One turning vector, and how many ticks it has turned
The counts run from 0 to 1387.
[ 42  -3 -23  -8  30 -10  22  -4 -18  -7 -15  -3  50   5 -14  13  22  24
  25   9   8  -5 -52   1  31  -5   0   4 -47  21   3  10  14  -7  28  42
 -26 -32   7  31  -7 -30 -28  25 -44 -10  -1 -26 -35  24  19  34  29  25
  10  -9  12  27  -9   6  -2   5 -41  -6  17  19  20  23 -15   5   9 -14
  13   1  -8   0   6   5 -24 -51  -4]  815
[-15   3 -41 -29 -37   0   9  -5   0   8 -13  23  12 -20  21  -6  28  19
  23  10  25 -21   3  -3   5 -28  17   9   3  31  -8  19   2   9  22 -10
 -34 -16   5  37 -15 -30  -8   6 -22   9  -6 -30  52 -32 -16  -9  -3  -2
  -8 -61   1   5 -18 -29 -51   2   4  21   3  19  61  10 -29 -19  -2  34
  15 -10   3 -17  13  11   6   3  45]  831
[-32  -9 -19  18 -22 -25 -42  25 -39 -23  -7  -2 -49 -35  14   7   5 -22
  -5 -13   9  34 -35  -8  -8   1  29   1   2 -11 -40   7   4   7  16  15
  37 -18 -20  -8  28   5  33 -12   5  45  -1 -36  23 -10   8 -37   4 -24
  -7  10  37  14  27 -13  10  19 -35  -2  17  15  17  -1  18  21  26  -6
  35 -10  -3  11 -32  19  -6  14  20]  1290
[-35 -14 -32   8 -25 -24 -26  17 -36 -31 -13   6 -54 -35   0 -20  15  -4
  -7  11  22  20 -33 -11 -18  -8  10  10 -21  16 -58   6  30 -13   5  42
   4 -30 -12   3  -7   2  42   3 -13  35  -6 -28  36  -3  19 -22  -6 -31
 -10 -14  40   1   5 -13   2  20 -27  24  13  -1  37  -9   1  -5  13  -6
  37 -22   6 -15 -20   2   9  24  22]  1291
[ 48  -5  -1  -4   7 -19  25  19  44 -14  20  -7  24   0 -15   8  -5  -4
 -49 -23 -22  13 -38  17  22  27   2  -8 -45  19  -8 -12  23 -46  28  21
  21  -9  -6  -5  22  -1 -30 -28   2 -26   6 -10 -14 -12 -19  23  11  -3
   2  21  17 -19  26  64  34 -18 -34  -9   6  -1 -15  -8  -4  -5  -4 -54
  17 -19  -2  16  -7 -12 -22 -32  -2]  1332
[ 18 -16 -26  -1 -35  28   2  17   7 -15 -18   1  43  -5 -17 -18 -18   7
   2 -34  27  27 -64 -17  23   4   5  44 -46 -19   9 -22   9 -23  12   9
  -8   0 -19  26  10 -12  -8 -10   3   1 -16   6 -16 -22 -17   5  33  27
   3 -58  45   9  25  28 -17   6  -9   2  25  44  16  -5  53 -22 -14   2
   1 -14  19 -17  33  -6  31 -23  28]  1130
[ 17   3   1  16   8   0  16  26  23   2  34  11  48 -12  15  28 -34  -5
 -20 -27 -10  14 -32  -4  28  19   9 -14 -23 -12  -5 -21   3 -35  21  -6
  17 -32  -5  12  42  -6 -21 -19  24   1  -6  12 -43 -14   0 -30  40  -5
  12 -20  59 -32  -7  15  13 -12 -40  -9   7  23   3   2  13  25 -12 -15
  -7   4  -1  36  27   7 -19 -57  16]  1160
[ -1  -8 -27  12 -38 -20   3   5  16 -34  -5   3  19 -48  18  16  23  19
   6 -24   4  -3 -35  26  28  -3   4  22 -18  27 -16  -9  14  -6  24   0
  -6 -44 -12  16  76 -32 -23 -20  -8  21 -23 -28  41 -21 -12   4  41   6
   6 -22  47   2  21   3  -4  10 -37   4  13   9  13  12   9  25  10   7
  13  20  11  12 -23  15 -12 -10  15]  118
[-12   7 -24  40  47 -10  12  10 -18  37  -1 -37  -8  10  15  -4  -1  -9
   7   5  35   8 -25 -18  -7  -8 -10 -21  12 -12  41 -46  21  -3 -19  24
   4   7 -15 -10 -19  21  -7   6  14  24   2  28 -15  32 -28  -7  14  19
 -17  10  30 -11  28  24  36 -13 -20 -40 -39  15 -17   1  13 -16  20 -11
  12 -27 -43  42  10   7  -2 -47 -15]  1243
[ 49  11 -10 -19   1   7  30  -9  21  -6  -4  19  53  13 -22   7   8   1
 -17 -13  -7   2 -45   6  43   0  11   5 -61   3   1  15  10 -38  40  30
 -13 -14  -6  41   1 -27 -25  14 -26 -29   9 -20 -44 -15  27  25  20  18
   7 -12   7  26 -12  14 -18   4 -23   4  30   9  14  16 -12 -12  -8 -33
   7  -6  23 -18  11 -13   7 -38  22]  816
[-36  18 -19   2  37 -24  11   7  15  55   2   3  -6  -4 -23  -2 -33 -59
 -47   3   6   5   5  -2 -30  -7   4 -41  12 -23 -22  11  11  10  15   2
  18  23   0   1 -58   6  15 -18  27  -7  35 -18  30 -11 -12  -6 -54  -5
 -17  28  -3  -1   3   2  11 -18  12 -19 -20  22  10 -17 -45 -28  15 -16
  16 -41 -14   1   0  19  19 -10  31]  683
[-20   8 -41 -41  27 -35  -1  16  -4  -6  35  -3  64   2  14   2  -4  29
  19  15  22   0  25   7  -5  -4 -11 -33 -13  14 -17  23  -6   0 -10 -46
 -13 -41   3  20 -48   6 -40  -6   6   0   1   8  33  19 -36 -22 -12  29
  26  -5   7 -41   1 -15  -1 -32  17 -21 -36  11  20  11 -15   3 -27  11
  50 -14  -1  13  -2  23   8 -20   3]  941
[-18  -8 -35  40 -17 -25  -2  -7 -16   6 -38   4 -61 -11  14  -3  29 -20
   5 -20  19   4 -41 -17  18  -9  22  14  -8 -39  13 -32   5   4   4  27
  30 -18 -37   9  52  -1  20  15  -1  20   6 -29  -3 -13   5   7  15 -13
 -33   6  21  49  41   2   5  34 -30  -7   2   5  15   7  23  -9  31 -19
   7 -11 -15 -14 -28  18   4 -14  37]  204
[  7  -4  -6  24  19 -14  24  -2 -13  -3  -6   3 -47 -15 -10  19   6  -5
 -20 -10  -4  15 -45  23  -2  -5   9  14 -34  11 -11 -23  28 -28  21  58
  33 -35 -25  -8  14 -16  10   4 -17   9   6 -12 -39   6  16  -6  -7 -47
 -20  32  32  20  21  29  14  23 -43   2  12   6 -20  -6 -14 -15  22 -54
   9 -10 -22 -14 -15  -9 -17 -27  15]  1214
[-25  12 -49  13   4 -44  30 -19  -4  25  -9 -11  -2  12  26  -5  41  10
  12  30  17 -50  25   4  20 -11  -8 -21   8  48   6 -16  28  28  13 -11
 -31 -25  -5  38   4  -6 -22   3 -15  -5   8   0  60   1 -13   3   4  23
   3 -33   7  -5  -6 -24  -3 -18   0   2 -21 -22  51  28 -33  -7  30  23
  18   8 -28  20 -23   2   7 -24  21]  488
[ 12   3 -26 -22 -25  -5   7   3  25 -15 -11  -7  41 -16 -17  -3  25   6
 -33 -19   3  41 -19   7  38  -2  10   4 -21   4   6  26  44 -47  25  20
 -16  15  10  37  42 -20 -10   1   4  23 -29 -18   4 -31 -17  14  46  22
 -13 -42  25   3   2  43   7 -13 -65   8  47   0  12  -8  -9  -7 -12 -12
   9 -26  29  -5  -6 -19  -5 -46 -12]  493
[  0 -15  -5  38  54 -33  15  21 -41  18   8 -23  -1   3   8  25 -33 -12
  -2 -16  -2  25 -24  22 -19 -16   3 -17   0  -4 -30 -26 -13  13   2  28
  46 -30  -9 -22 -53   3 -14 -12  -7   6  25  -7 -31  45   1 -27 -24 -21
  23  65  24  20  -2 -12   3  11  -3 -23 -25  35  -9  13 -19  18  20 -30
  16 -30  -9  18 -26  25  -9 -27   6]  1136
[ -5   3 -31  -7 -22 -28 -53  47   4 -13   1  19 -10  -7  -1  -8   9 -42
 -16  10   7  13 -49 -39   9  32  11 -33 -29  -6 -43  15  29  -6  15  -1
   9 -11 -12 -10  -4  48  28  -2  10  21   7 -12  59 -13  -6  14  16   1
 -15  -3  13 -39  21   8  48   2 -25  -9   1  -1  30 -16   7   4  23  -4
  51 -21 -17  30   9   4 -12  10   0]  1086
[ 11   2 -17 -12   3 -20 -28   6 -28  12 -15  21 -22  -7  31  21  22 -13
  31   8  -5 -21 -21 -41  16   9  26 -40 -37  -7 -24  32 -13  17  38   0
  20 -41  -1  29  10  15  14  36 -13  10  17 -46   6  -4  35 -11  30 -26
  -1  30 -12   9 -16 -49  -3  23 -49   1   5  -1  46  25 -15  13  18 -15
  16  -5   3  25   5  30 -39 -14  20]  999
[-25  13 -27  -3  44 -56   6   3 -24  26  15   1 -32  -2  30  27  16   1
  -2  13   3 -24  25   8 -11  -7  12 -49   2  16 -16  13   6  16  13 -14
  25 -60  -4   2  -2  13  -8  11  -3  16  14 -24  26  20   1 -21 -13 -40
  -8  65  -6  -6   1 -19   9  -9 -23 -19 -25 -14   0  16 -52  13   7 -18
  28 -13 -18  28 -36  23 -35 -17   9]  82
[-24  16 -15  45  42  -9  49  -6  21  43   9 -22  -9  13   8   2 -18 -26
 -31 -12  19  -8   4   9 -11   4 -11 -14  29  -7  35 -56  23 -20 -10   9
  15  16  -2  -6  -1  13  -5 -22  27  10  12  42  -1   0 -41 -12  -5  -3
 -14   6  37 -10  22  39  33 -30  -7 -24 -21  12 -19 -14 -10 -31  18 -13
  -6 -34 -42  30   1  -4  11 -40  13]  1242
[ 12  -9 -10  -4   3  -2  25  25   9  22 -13 -49  26  28 -13 -11 -25   7
  -6 -37  15  38 -21   7   1 -20 -12  -1 -12 -10  26 -21 -41 -20   7  27
  39  42   2  -9 -42   4 -16 -20  22   3  23  -1  -3  21 -63 -19 -22  19
  11  19  15  21  20  20 -19 -14  20  -3  -5  30   5 -16   1 -25 -13 -32
 -11 -76  18   4 -26  -1  17  -9   9]  962
[  4  12 -20 -20  15  -7  26  18  18   6  28   8  77   7   3   0 -30  39
  -4   4  13  -7   2  16   2   2 -14 -15  -8  42 -17   2  -7 -23  -1 -26
 -13 -13  -1  23 -55   0 -44 -25   5 -23   6  29  16   3 -19 -20 -15  16
  46 -33  18 -39 -29  -3 -17 -37  32  15 -12  17  31 -10 -19  -6 -33  -3
  16 -19  10  26  21 -16  14 -12  13]  1252
[-18   0 -45  34 -28 -17  32  -6 -11  34 -34  -8 -55  23  61  -1  34  30
  33   0  31 -34   2 -12  21  -5   1   4  -1  -7  43 -43 -15   1  -8  -2
  13 -40 -29  30  53  18   3   3 -15   3   5   3   5  -9 -15 -20  33 -25
 -23 -23  12   8  25 -24 -22  20  -1  13 -23  -7  26   8  33 -13   7  -2
  -2  -9 -13   9 -18   4   1 -12  31]  1325
[-10   7 -38   1   0 -13 -66  33 -23   5 -13  -5  12 -18 -11   9  -4 -51
 -10 -19  15  28 -45 -36   6   8  25 -22 -24 -54 -43  32   7  18  22   3
  11  -6  -9   5  -6  28  16  17  22  35   3 -35  37  -8 -10   7  16  17
 -11  16  22   5  21  -4  20  12 -36 -33   2  42  17  10   0  12  26  -2
  40 -22   0  18   2  36 -13  -1  -5]  138
[-18  -8 -45  14  41 -34  28  -5 -27  -3  -1 -30 -13   0 -18 -19  11  19
 -21   1  30  49 -26  20 -16 -27  -7   6  -2 -18  17 -22  46 -25 -31  34
  -7   5 -22   4 -10   1 -10   9   8  42  -4  16 -31  28 -30   2  -7  23
  -7  15  29  13  22  38  12  -8 -15 -31  -7   8 -18 -12  15 -26   4 -41
  43 -30 -24  -8 -26 -14  20 -39 -24]  265
[-40   8 -56   0  -3 -30   2  -5 -22  25  -8 -28  14  -3 -22 -26  14 -19
 -16  -7  44  33   9  -5   4 -32 -13  -1  38 -35  25  -2  19   7 -14  -3
 -21  45  -2  20 -12   7  -3  12  21  48  -5  -4  36  -4 -46   1   2  58
   1 -23  25  18  12  15  -7 -19 -16 -32 -12  23   9  -2   3 -24  -8  17
  28 -41   1   1 -11   6  28 -22  -3]  1350
[-11  -6  -3  43  -5  -8  28  22   4  22  -7 -39 -21  16  27 -17 -26  10
  -5 -31  14  19 -26   4   1  -1 -16   3  17  10  29 -75 -27 -24 -12  16
  32  21  -8 -11   6  21  -8 -40  17  13   7  34  -3  13 -46 -41  12  -7
  14 -26  50 -23  19   2   3 -16   1  -4  -8  10  12 -17  35  -4   7 -22
 -14 -42  -7  42  -2 -21  18 -21  18]  326
[-27  -1 -33  25 -28 -12 -30  20  15  18 -22  18 -18 -17   5 -14  15 -58
 -23   3  22  -9 -41 -24  12  15   0 -16   2 -10 -15  -5  39   1  23  -2
  -6   2 -11  15  27  26  32  -2  17  19   1 -11  59 -37  -1  13  21   0
 -23 -29  33 -32  30  11  40   1 -35 -11  -1   0  41  -4  13 -17  35  21
  28 -12 -17  27  26  -3   3 -10  23]  775
[  0  -8 -40  17   8   1  19   6 -14   4  -7 -52   9 -13 -26 -17   9  -1
   5   0  43  17 -46   7 -15 -18 -25  17  -7  20  15 -42  22   5   0  47
 -14  31  -7 -17 -43  -6 -17  -9   1  19 -15   9  29  17 -54  20   2  34
 -13  -9  32  -1  26  49  19 -17  -8  -7 -31  53  -1 -19  -6 -33  11   4
  18 -32 -33   3  -5  -7  14 -26  -6]  123
[-30   7 -53 -21  14 -41  26  -9 -23   6  18 -18  -2 -12  26  -4  45  71
  17  20  36  12  36  34   7 -37   3   0   8  30  12  18   2 -13 -18  -9
  -5 -39 -13  30 -14 -24 -27   2  -5  32 -12  -2  15  15 -35 -28 -20   0
  10   1  12  15  -7 -17 -33 -22 -11   6 -14 -15   4   3 -25  -8 -24 -10
  35 -12   2 -19 -50  -1   1 -17   2]  1264
[-23 -23 -63  12 -21 -33   8   7 -24 -14 -18  -4 -63  -4  28 -34  52  30
  25  32  40 -23 -19  -4  -9  -7 -11   1 -10  25  -6 -23  33  -5 -18  17
  -6 -32 -30  15   3  26  13   6 -19  18  10  10  42  10 -14  -5   5 -23
 -17 -22   3 -14  12  -2  11   1   0   1 -23 -26  42  -2  17 -33   4  -4
  37 -11 -24  -2 -24 -29  20  10   9]  174
[-23  10 -43 -24  12   0  -7  17   7  -9  21 -17  24 -53 -23  10  13  11
 -12  -7  22  33  -7  17 -19 -18   8   5   1  19  -8  20  43  -8   9   3
 -26 -19  11   6  -9 -42 -21  -8   9  56 -33 -20  31 -12 -38  -4   9   4
 -11  -4  28 -13   4  40  -4 -18 -57 -15 -15  35 -17  -8 -38 -13   0  -5
  23 -20 -12  -2 -11  15 -24 -25 -12]  835
[ 10   2  -4   3  37 -20  25  29 -10   0  34 -13  82  -2  -1  20 -44  -9
 -13 -33 -10  30 -14  35  12  -8  -2 -15  -1   7 -18 -10 -31   2  14 -22
  21 -20   2   4 -14  -4 -40 -33  16   7   5   4   1   5 -26 -22  -6  31
  42   9  42 -10   1  -3  -3  -9   8 -31 -11  58  -6  24 -19  32  -3  -2
   5 -19  12  22 -10  40   2 -24  17]  275
[ -5   7 -34 -34  -2  -3 -10  28 -17   5  16  -1  27 -16  32  15   7  44
  37  10  26 -20  17   2 -16 -23   1 -18 -17  37 -19  20 -24   6   4 -16
   3 -37  22  31 -53 -12 -18  -9 -18  14  -7 -16  39   9 -25 -44 -12 -15
  10  -5  -4 -11 -19 -43 -39 -25   3  14 -21  20  39  -1 -36   7 -25  17
  13 -34  10  12  -6  24 -24   8  30]  768
